Turns, then the turns between two rows, first turn first; the first pair answered:
turn K:
[-20.5 -13.4 -40.3   8.2  14.9  21.9  11.5 -66.5] -> [-27.7 -11.6 -35.3   4.9  27.1  16.8  27.9 -60.5]
[ 10.0  -8.9  -2.4   6.4  36.0  11.9  20.2 -43.6] -> [  2.7  -2.8  -3.3  -4.3  51.3  12.5  26.7 -33.9]
[-19.0  35.1  -0.8 -18.5  17.0  -3.2  -7.6 -44.8] -> [-20.2  35.0  -0.8 -25.5  18.9  -5.1  -2.7 -36.9]
[-11.6  14.6  25.5 -25.2 -22.9 -42.3  35.2  15.2] -> [-16.9  19.5  23.2 -28.1 -16.7 -38.9  28.6  38.2]
turn X:
[  4.4  32.5  56.4 -13.1  -6.2 -49.2 -22.1  37.1] -> [-14.0   2.1 -68.4  27.1   2.7  34.9 -40.7  16.0]
[ 15.1 -50.2 -42.6   0.1  16.0  14.9  48.0  27.8] -> [ 19.7 -30.6  18.6 -22.1  20.0 -21.0  58.6  31.6]
[45.0  9.2 -1.3  6.3 21.5 32.7 -9.1 29.6] -> [44.0 15.3 13.5  0.7 38.3 21.7  5.9 18.9]
[-27.4 -37.1 -38.8  16.1  -5.6  15.0  32.7 -32.5] -> [-14.4 -12.2  45.6  -7.6 -11.1 -39.7  42.2 -24.8]
turn N:
[ 35.1 -19.6 -21.4 -13.6  20.0  31.0  16.4   1.9] -> [ 51.6 -20.9  -3.8 -13.1   6.7  30.0   7.2   4.9]
[ 39.3  18.6  29.6 -14.6  37.4 -16.3  22.6  16.9] -> [ 44.2  23.8  40.6 -12.4  17.1 -23.3   0.9  17.3]
[ -9.5   4.7  -8.8   7.3   3.3   0.1   0.9 -11.9] -> [-10.1  -3.6 -11.1   0.4   8.0  -0.8   7.6 -16.5]
[ 20.0   9.7  26.5 -11.3  -4.1 -38.9 -18.3 -15.9] -> [  9.0  29.0  13.3  -3.4  -6.4 -33.5 -34.9 -13.6]
Pairs:
Each pair is 2 to 3 turns apart.
[ 20.8 -32.3 -55.5  16.5  -5.7  16.2  -4.0  14.4] -> [ 33.1  22.9  42.2 -10.6   1.7 -38.4 -11.0 -10.1] | X N N
[ -3.6 -50.1  18.7  -1.1 -45.8 -47.6   1.2  23.1] -> [-59.1  11.3 -38.7  -5.8  26.6  -5.1  -8.4 -27.4] | N N X
[ -9.9 -11.8 -22.0  -0.9 -11.0   8.9 -10.7 -52.4] -> [-29.5  12.0  18.5 -35.1  17.1 -34.4  12.1 -10.0] | X K K
[-22.3  59.0  27.3  -3.0 -10.9 -24.9 -48.0  42.0] -> [  1.3  44.8  39.8   9.6 -36.1 -20.7 -62.8   7.2] | K K
[-40.4  48.0  -3.4  -8.4  15.9  -7.2 -28.5  -9.3] -> [ -3.3 -15.1  14.8   0.6 -37.1 -28.1  -0.9  49.8] | N N X
[-30.8  -8.5   1.3 -22.7  10.3 -19.4  42.3 -31.5] -> [-12.9  11.5  27.2 -13.4 -36.1 -33.9  -4.4 -37.4] | N N N
[ 24.7 -20.8 -39.5   1.5 -28.6   7.6  13.0   9.3] -> [ 19.6   8.7 -10.1  -5.8 -49.9 -16.1 -16.2  14.8] | X X N
[ -2.0  23.9 -59.0   2.6  44.6  55.6  -6.9   3.6] -> [  4.4   3.1 -59.8  15.4   4.7  44.3 -19.6  53.5] | X X N
[  6.3  22.6 -41.7  26.5  18.8  26.1 -35.9  25.5] -> [ -3.9  26.4 -31.9  19.7  12.2   5.2 -34.6  50.5] | X X N
[-15.0  -3.5  20.7   7.1 -36.6 -10.1 -13.8 -61.3] -> [-42.5 -16.2   3.9  10.9 -58.2 -16.2 -16.2  17.3] | K K X
[ 50.0 -36.4  22.1  -8.3  21.5 -34.3  54.2 -12.1] -> [ 41.5 -48.0 -37.2  21.6  -1.6   9.8  17.9 -48.6] | N X K
[ 17.9  14.7  36.7  -3.0 -54.5 -23.7 -37.8  18.8] -> [ 32.3 -44.6 -31.1   2.3  14.4  28.3  39.7 -37.9] | X N N
[ 30.1 -40.9  -3.3  -4.9  -2.1 -19.7  49.1 -30.3] -> [ 37.6   2.7   9.7  15.0 -51.6 -18.2 -31.9 -29.9] | N N
[ 23.9  -3.5  -3.9   9.2  32.1  25.8   2.3 -23.8] -> [ 15.6  15.2 -10.4  18.3  10.2  26.3 -31.7 -11.1] | X N X
[ 12.2 -15.7   4.6  -6.7  30.5   2.8  39.8 -12.7] -> [ -3.9  14.4   3.3   8.7 -22.7  -5.5 -40.0  16.4] | X N N
[ 25.2   2.4 -14.0   9.7 -45.5  35.1 -49.6   0.7] -> [  1.0 -28.6 -47.2  -2.3  16.6  42.1  21.0   7.1] | N N N
[-56.9 -35.0 -35.7   5.2  -1.1  -7.1  46.0 -31.3] -> [ -4.4 -55.0  22.6  13.8 -49.5 -32.5  32.7 -37.5] | N N
[ -2.2  19.7   6.8 -21.6  19.0   0.8   8.4 -54.6] -> [ 18.4  14.7  48.3 -24.8 -16.2 -23.2  -6.3 -25.7] | X X X
[ -9.8 -21.6 -64.6  25.6  24.8  36.7  26.0  15.3] -> [  3.1  -2.5 -30.9  23.3  -4.7  19.8  -5.8  84.7] | X K X
[ 46.0 -26.9  42.9   2.2 -45.2  -3.6 -25.4 -11.7] -> [-47.1  26.2 -51.3  -3.4  27.4  32.6 -19.9  -2.6] | N N N
[  0.7  31.6 -40.2  -5.0  -3.9  39.2 -24.5  23.9] -> [ -7.2  40.7 -21.0 -16.6  26.0  29.9   0.6  -5.4] | X X X
[-13.6  44.0  11.5  -9.1  15.6   5.1 -22.0   8.3] -> [  4.0  -2.9  13.2  -3.9 -20.9  -5.5  -4.3  55.6] | N N X
[-15.8  -6.3 -12.9  10.2 -23.0  15.2 -13.7  45.6] -> [  3.2 -21.5  21.6  -3.3 -22.3  -5.4   9.5  41.2] | X N X
[ 11.1 -58.9   7.4  19.6 -64.6 -17.9  18.2 -13.6] -> [ -0.8 -65.5 -29.2  23.7 -36.2   4.0  26.1 -35.0] | X X X
[ 59.4 -39.9  -9.2  16.2 -24.4  26.8   5.3 -23.0] -> [  6.5   9.6 -53.1  23.4 -10.9  49.4 -45.7 -26.9] | N N N
